cols: M Y U W
[127 176 113 131] -> lenu
[122 114 111 120] -> Zalus
[155 148  77 143] -> gelon
[ 99 147 160 168] -> nezi
[ 65 232  81 142] -> fef
[139 187 102 126] -> Gube
[110 134 133 115] -> ferul
[120 170 156 155] -> Besig
[ 77 154 143 148] -> Mos
[129 155 125 124] -> zag
[126 139 187 103] -> mubu
[135 160 134 137] -> geg
perm: [126 102 187 139] => Gube
perm: [133 134 115 110] => ferul
perm: [ 77 143 148 155] => gelon
perm: [120 111 114 122] => Zalus

cols: Q N K A L S Z
[186 146 112 174 129  97 188] : Zum
[ 98  97 161 102  94 134 100] : kenop
[184 165 121 150 151  97 155] : mosev
[145  79 130 163 114 154 175] : kiv
[ 39 188 118  52 207 158  55] : Kug
[147 113  63 164 133  94 158] : toso
down: [154 158  94] => S
down: [155 175  55] => Z
perm: [158  94 133 164  63 113 147] => toso

cols: H R C V F G T B
[120 104 107 120  46  91 148 143] = rul
[142 120 148 104  46 120 107  91] = gov
[155 134 125 109  49 115 119 106] = Zoten
[128 141 114 100  78 101 137  68] = Fabi
down: [148 107 119] => T
down: [107 148] => C
down: [148 107] => T
perm: [ 68  78 100 101 114 128 137 141] => Fabi
perm: [142 120  91 104 148 120 107  46] => gov
down: [120 115] => G

cols: P E D X
[ 89 125  86 124] -> nalo
[ 89 125  84 181] -> bele
[172 167 174 123] -> gura
[137 128 104 212] -> Godo
[149 127 172 147] -> Naz
[134 136 103 134] -> goduf
[137 128 103 212] -> daga
down: [181 123] => X
perm: [103 128 137 212] => daga
perm: [103 134 134 136] => goduf
down: [125 167 128 127 136] => E
perm: [125  84 181  89] => bele

cols: denes nit vis Zel
[220 101  81 145] : zinul
[220  42  81 145] : Gimi
[220  81  41 145] : lozug
perm: [145  81  42 220] => Gimi
perm: [ 81 145 220 101] => zinul

cols: suma Vudi gupeb Mulor kovim
[118 139  95 143 125]  Dibo
[139 161 108 189 112]  ruk
[149 144 131 115 159]  zat
[111 108 139 189 161]  zime
[ 98 226 122 157 129]  Gik
[132 151  98  87  70]  Pesag
[146  74 132  92 139]  zop
[ 98 138 114 135 109]  nepe
[142 106  89 143 146]  furer
perm: [112 189 108 161 139] => ruk
down: [139 122  98 132] => gupeb
down: [118 139 149 111  98 132 146] => suma
down: [125 112 159 161] => kovim
perm: [108 111 139 161 189] => zime

cols: luf pubi mis Gele Gide tesu zem miku
[ 81 106 149  81 120 123 131  42] -> Goda
[ 89  80 117 120 135 104 152  51] -> Zas
[145 128 119 128 113 130 134 128] -> rivod
[155 131  80 164 122 129 134 181] -> gile
[149 130 103 141 116 130 133 149] -> tur
[113 122 124  85  93 136 128  75] -> simef
[164 126 116 168 139 120 140 168] -> zarep
[162 131 114 152 125 127 136 159] -> Ser
[149 130 133 149 116 140 130 103] -> gatu
[142 146  93 140 114 141 119 176] -> Tepeg
down: [113 122 116  93 139 125 116] => Gide
perm: [133 130 149 141 103 116 149 130] => tur

cols: puf Gage Pes pon Dod Lav Dubug kek
[128 114 172 129 157 144 150 100] : bipob
[157 144 129 128 100 114 141 150] : bil
[157 144 129 128 100 114 173 150] : kog
down: [100 150] => kek
down: [114 144] => Gage
perm: [144 173 114 150 100 129 128 157] => kog
down: [128 128] => pon
perm: [100 114 128 129 144 150 157 173] => kog

cols: zol mivar Zon Buz vuz kago kol tubel Tam zano
[ 44  93 129  89 167 158 101  18 169 158] = mafiv
[159 169 167  44  89  18 158  93 129 101] = sipa
[ 18 139 150  87 140 142 197  72 145 139] = dal
[125 124 114 155 126 153 128 215  43  90] = Muri
[ 70  64  71 233 184 198  30 189 222 183] = didu
[214 155 125 126  90 128 114 153  43 124] = Reka
perm: [158 169  18 101 158 167  89 129  93  44] => mafiv
down: [167 150 114] => Zon
down: [159  18 125  70 214] => zol
down: [159  18 125  70] => zol
perm: [ 43  90 114 124 125 126 128 153 155 215] => Muri

cols: Vabi beku tel Funet melap zes kod buk lus nusag
[143 159 152 140 131  91 170 120 131 131] = bito
[120 131 170 131  91 143 140 132 159 153] = kiza
[170 131 140 120 153 131 131  91 159 143] = tasa
[133 141 150 106 151 144 151 133 184 173] = pava
[151 133 150 133 173 150 144 141 106 184] = zeku
perm: [153 120 131 170 131  91 143 140 132 159] => kiza
perm: [143 159  91 131 131 153 120 140 131 170] => tasa
down: [ 91 143 131] => zes
down: [159 184] => lus
perm: [173 184 133 151 144 151 106 150 141 133] => pava
down: [131 151] => kod
perm: [153 131 131  91 159 143 170 131 140 120] => tasa

cols: Tibar Tas Zozuv Bik raliz fotok pab tol
[ 79 148 115  89  77 155  57 135]  funaz
[112 143 137 129 101 154  83 136]  guko
[ 95 111 164 126 111 161  95 158]  didud
[178 154 104 162 181  96 222 121]  Remo
[ 99 146 115  94 117 142 122 145]  Lipe
[ 86 170 141 103 145 129 180 107]  til
[107 126 151 129 112 155  97 148]  rasud
[145  86 141 104 170 107 180 129]  naf
down: [181 117] => raliz
down: [136 158 121 145] => tol
down: [ 86 107 145] => Tibar
perm: [129 180 107 170 104 141  86 145] => naf

cols: sesat Miral pasum deka
[145 237 128 122] = vol
[121 128 145 237] = mena
[145 165 128 122] = tef
[ 51 141 200 157] = Bimon
perm: [122 128 145 237] => vol
down: [165 141] => Miral

cols: Beza gome kazo kinet lamuz Rap ripa dufum nupuf
[123  94  44  94  98 120 145  88  91] -> gazo
[140 139  55 109 151  59 169 140 111] -> bod
[ 94 123 106 162 132  49 150 122 150] -> motu
[116 142 160  96 134 151 128 146 107] -> ruz
[129 156 104 169 108 175 104 100 135] -> gul
[145  91 122  88 120  44  98  94  94] -> boli
[121 110 148 111  89 209 116  48  89] -> pegi
[ 99 152 178 120 100 198 109  94  99] -> Mufuv
[108 169 129 101 135 104 156 175 104] -> vatu
[116 128 105 107 114  98 172 144 125] -> Zube
[115  77  95 131 103  98 153  99 160] -> sife
down: [122 146 100  94  48  94 175 144  99] => dufum
down: [151 132 134 108 120  89 100 135] => lamuz
down: [125 160] => nupuf
perm: [101 104 104 108 129 135 156 169 175] => vatu
down: [120  59  49 151] => Rap
perm: [156 101 104 104 129 135 108 175 169] => vatu
perm: [ 88  91 123  94  44  94  98 120 145] => gazo

cols: repar gego Talo pem pori
[100  72 109 128 105] = Kopa
[132  93 122 142 166] = Zodav
[131 157  50  90  84] = dotiv
[ 45 177 131 167 105] = rele
[111 168 109 103  89] = rilu
[ 39 126 124 161 112] = lum
[123 130 142 135 178] = Tezi
[ 85 115  99 124 111] = gup
down: [142  90] => pem
down: [166  84 105  89 112 178] => pori
down: [166  84] => pori
down: [ 72  93 157 177 168 126 130] => gego
down: [105  89 112 178] => pori
down: [131 109 124 142] => Talo

cols: por Gopu Zun Vam
[ 67 197 197  27] : domar
[176 154 135  29] : gibid
[ 29 176 154 136] : tunar
perm: [ 29 135 154 176] => gibid
down: [ 29 136] => Vam
down: [197 135] => Zun
perm: [154 136  29 176] => tunar

cols: Gizet pir Sibe kelir Sope mimop Fas puba Foge Tefav
[152 127  89 118 127 154 153  83 131 112] -> niva
[128 123 128 148 143 132 136  79 134  68] -> Guv
[ 71  76 170 237 129 187 198  80 117  94] -> gugo
[148 123 103 114  94  99 155  81 106 146] -> Mesi
[126 114 145 149 172 133 110  79 114 132] -> sena
[148  79 133 123 128 143 136 132  68 128] -> bunet
[110 114 130 135 113 132 158  77 133 178] -> repap
[128 143 123 148  78 136 128 133  68 132] -> novo
[109 185 110 139 191 194 136 112 141 103] -> Sigu
perm: [126 110 132 172 114 114 145 149  79 133] => sena
down: [110 136 158] => Fas
down: [ 79 132  77 133] => puba
perm: [ 68  79 123 128 128 132 134 136 143 148] => Guv
down: [148 237 114 149] => kelir
perm: [ 77 110 158 114 178 133 135 132 130 113] => repap
perm: [ 68  79 123 128 128 132 133 136 143 148] => bunet

cols: nudat tuvip Konu pef puz fot
[151 109 160 136 127 130] = Mizo
[165 148 174  99 134 135] = Fesu
[ 83  92 160 117 115  37] = tak
[157  91 100  86 135 129] = Domu
[149 101 107  82 140 120] = duser
[135  91 130  86 100 157] = Roge
[109  68  84 144 141 106] = ter
[117  90 119  90 147 125] = Nal
[166 128 170 111  98 125] = Tif
[114 143 141 191 193 176] = Tepor
[139 133 160 159 100 134] = mabuz
perm: [ 86  91 100 129 135 157] => Domu
down: [ 37 129] => fot

cols: radez Vidot vivev vutu
[ 99 200 168 155] : dup
[202 167 190  78] : muk
[ 78 168 201 190] : fevaz
[ 78 190 201 167] : luzuf
perm: [167 201 190  78] => luzuf
perm: [190 201 167  78] => luzuf
down: [ 99 202] => radez
perm: [167  78 190 201] => luzuf
perm: [190 167 201  78] => luzuf

cols: fikol kise feloz zirog Kel pif
[159 102 201 194  93  86] -> komos
[120 112 204 226  94 101] -> dopu
[177 121 149 138 132  89] -> vapa
[128 131  97 145 133 166] -> neza
[166 130 133 128 145  97] -> vop
[126 125 177 204 113 104] -> firid
perm: [166 128 133  97 145 130] => vop
down: [201 204] => feloz

cols: gozo Zabez liv kud lozif poko nadu
[ 31  60  94 138 156 152  88] = pum
[173 188 161 119  40 103  89] = Geb
[173  89 161  39 119 188 103] = paf
perm: [ 89 103  40 119 161 188 173] => Geb
perm: [161 103  39  89 119 173 188] => paf

cols: takan sisas kepo Kaleg
[ 49  25  37 132] : Segu
[ 25  37  49 131] : Duvid
[70 85 52 46] : lupur
down: [49 25] => takan
perm: [ 25  49 132  37] => Segu

cols: Pap Biga Guzip dom Miro ninu dutul disu Serol nipom
[134 126 115 155 165 145 166  73 221 172] = suf
[ 41  85 184 132 131  99 188 152 128 141] = vuvos
[221 115 126 134 145 166 172  73 155 166] = moz
perm: [172 221  73 166 145 165 155 115 126 134] => suf
down: [ 73 152] => disu
perm: [ 41 131 141 128 132 152  99  85 188 184] => vuvos
down: [ 41 221] => Pap
down: [145  99] => ninu
perm: [ 73 115 126 134 145 155 165 166 172 221] => suf

cols: botu Tuker megib gako rideb fod kig
[122 128  92 140 121 148 149] : navos
[149 166 207 127 208 151 180] : girim
[208 207 149 166 127 151 179] : Doni
[122 114 159 100 178 124 140] : kezib
[128 121 140  92 148 121 149] : Regit
perm: [149 121 148  92 140 121 128] => Regit
down: [149 208 122 128] => botu
perm: [166 149 151 208 207 127 180] => girim
perm: [148  92 128 140 149 121 121] => Regit
down: [151 151 124] => fod
down: [140 127 166 100] => gako
perm: [127 149 151 166 180 207 208] => girim

cols: sep tiz tesi fiv Leket tof gaku
[ 54  98 124 126  75 122 135] -> batob
[124  53  98  75 135 122 127] -> ronub
[ 78  84 127 120 126  46 120] -> vikof
[134  75 126  54 124  98 122] -> Ked
[126  84 121  46  78 127 120] -> Pibig
perm: [120 127  78  46 121  84 126] => Pibig
perm: [ 54  75  98 122 124 126 135] => batob
perm: [126 134  98  54 122 124  75] => Ked
perm: [ 46  78  84 120 120 126 127] => vikof
perm: [ 84 121  46  78 127 120 126] => Pibig
perm: [126  54 122 124  75  98 135] => batob

